A single turn carries every row of the set below to another of its rows. Some are shown first; where does it send the rows asked next?
Dela: [-17  -7  10   4  -1 -17   8 -19   5  25   9  16 -21 -13  -8   9   3 -39
  -7  33  12 -12   4  16  -5  -3  14  12  -1 -30  -3  -9  -9  -8  14  37
  -5  -9  10  -1  -8  15  29 -23 -16   7   8 -33 -12]
Tuvos: [ -1   3   4 -10 -11  -8 -13  -9   0 -10 -12 -17   7  23 -13 -28  -4  -2
 -15   1  15 -16  -8  24  -1  12  26  -8   0  -7  -8   2  24  -7  -3  32
  16  14  -8   8 -10  12   4  27  32  34  43   4 -19]
Zove: [  1 -11   5  -8 -13 -19 -14   2  -5   8  -8 -24   9  13 -12 -22   0 -14
 -16  -2   9 -28  -3  18   4   4  31  -8 -11 -11  12   4  17  -1   2  30
  15  15 -10  -3 -26  13   6  16  37  15  40   9 -13]
povod: [-35  23   3  10   3 -10  -8   5   2  -3  -2  -6   8   4  22 -12 -33 -17
   0   9  19  -8  -4 -15   1 -12   8   1 -13   2 -13  -9  -9 -20   7  39
  -2 -39   2 -12 -29  -4   2  20 -27  14  -8  -3 -44]
rako: [-16  15   2  10  23 -39 -49   2   4 -33  10 -10 -15 -18   8  -6  25   9
   8  -1 -17   6   9   6 -19   7  14  11  -5 -19  15   7  23 -26  35  18
   7 -15  -9   4   7   2   6  -2  -4 -21   7  15 -21]
Ledi: [ 15  10   0 -12   8  -5   1  -4  18 -15  16  25  -8  12  -6  21   6  14
  33  -7   8  28  -4 -11   4  19 -20  18  21   5 -34   6   1 -23   2   1
  10  -6 -20  29  47  -6  15  -1 -16   6  -3 -22   7]
Geza: [ 25  11  13   0  15 -18   3  22  10 -13  11  21  -6  -4   4  38   9  -7
  23  -8  15  16   2  -9  14   9 -19   9   3   5 -19  -1 -22 -10  17 -16
   2   0 -25  19  33  -6  24 -19 -21  -5  -9 -35  10]
Pibim: [  5  -7  -1 -18 -18  -2  36  -3 -10 -15   0   3   3 -21  12  15  14  -4
  -3   4  22   5  -4 -12  17  17  25 -11  -4  12  10 -16 -12 -18 -11 -16
  39  -6  -3 -32  20  -4  -5 -13  28 -26   4 -14  -9]
tiful: [-32  24  -4   0   1  -9   7   2  -2 -17  -5  -1   9  -4  22   0 -24 -16
   1   9  24  -9 -10 -18   8   2  25  -9  -9  -1  -8 -17 -11 -22  10  31
  12 -42  -2 -22 -14  -6   7  19 -14 -10  -7 -11 -48]
Nezi: [ 37 -19   4  -5 -15  -1  29  -3  -9  -7   5   3   9 -21  -3  11   8  -1
 -13   5   9  17  -6  -2  12  16   9  -1  -4   3  21  -8  -6 -16 -21 -30
  26  16   6 -24  19  -5 -16 -14  23 -28   9   0  13]
muli: [-10  18 -10   9  21 -36 -46  16   0 -34  -4 -20  -4 -11   8 -12  17  28
  -2 -11 -16   0  11   3 -21  -2  16   3 -16  -3   7   1  35 -23  27   5
   5  -8  -9  -7   1   4   1   4  -5 -27   4  19 -10]
rogu: [ -7   7 -26  21  -8   8   4  32 -10   3 -12 -16   4   3  10 -26  -7  38
   1 -18  -6  -6   7 -14  -9  -9 -15  -9 -14  48 -24 -12  28  -4 -13 -13
   2  -2   9  -8   2  16 -11  -6 -20 -10  -8   6  12]
suger: [-19 -12  39  -2  -6 -18 -13  -1  20   5  -5  -3  -9  -8 -19 -20  -8   1
   5  15 -35  -5  -8   4 -11 -27  -7  29 -23 -26 -14   8   7   6  12  19
  -8  27  14  23 -14  -3  -1  -7  -3  28  17  19  -4]
goz: [  0 -27  12   9  10 -13  -4  34   3  20 -14   9   7  17 -15 -19  -7   0
  -2   8 -22  22  11   7  37   3 -11   7  10 -10  -6   4  14 -11  17 -12
 -27  17  13   5 -30  25   9   6  26  12  13  -6  27]
veri: [-16 -18   6   1   4 -10  -5  25  14   5  23  -8   3  -9 -17  -3   4 -20
  -1  15   0 -16  13  -2 -13 -30  -2  30 -23 -13  14  26   6  -3  19  29
  -5 -14  -2 -21 -12   6  -3  -3 -21 -48 -16  19   9]
Boper: [  0  11   3 -14  -3  -1   0 -13  18 -24   6  13 -18  17 -11  -8   9  29
  18  -5  13  25  -7   4   0  17 -12   7  28  13 -37   5   8 -30  -3  12
  18  -1 -14  30  43   0   3  12   1  29  17 -14  -3]
Fevo: [ 56 -19  10   4 -10   4   5   3 -13  -6   3  -5   5  -4 -11  -4   2  -3
 -16  18   6  10   0  11   1  -1 -19  -1   8  13  29   1   2  -2 -10 -24
   8  19  10 -15  17   4 -37 -17   0 -24   6  12  18]
Feni: [ -2  -5  11   9   9  26  34  22  -3  15  13  15   0  13   4  -7  -1   7
  16   5 -14   7 -18 -15  24   1 -32 -26  14  23 -33 -16   1  26  -1  15
   8   7  25  17  -4  17  -4   3 -19  17   4  12   2]
Paziz: [  5   2  13  21  18   7  14  -5   5  -4  15 -11 -20  30   5 -17  -7 -30
  10  28  19  -3   7 -18   3   8   3  22  18 -14  -1  13 -40   3   3  -1
  -5   4  17  -3   2 -10  20  15 -13  29 -32 -23  -3]
nes: [ 14 -15   1   8  11 -10  -9  -4  -7  -5   8  19  10 -28   4  11   1 -15
  26  -3 -22  -4   6 -21 -16  -7 -10   4  23 -10  10  34  12  12  46  -5
   7  -6  27  -6  -5  -5 -22  -7  10 -31 -24 -16  -4]
nanav: [  2   2 -13  23  -4  26  23  23  -5  20  -1  -1   9  13   7 -23 -10  26
   8  -6  -6  -1  -3 -19   2   2 -23 -19  -9  35 -28 -16  13  17 -23  -2
   3  -1  33   7   2  19  -3  -4 -22   4 -11   5  14]

Zove moves to rako
Ledi moves to nanav
Tuvos moves to muli
Now find these:
goz moves to nes
Geza moves to Feni
veri moves to Dela
rogu moves to Pibim

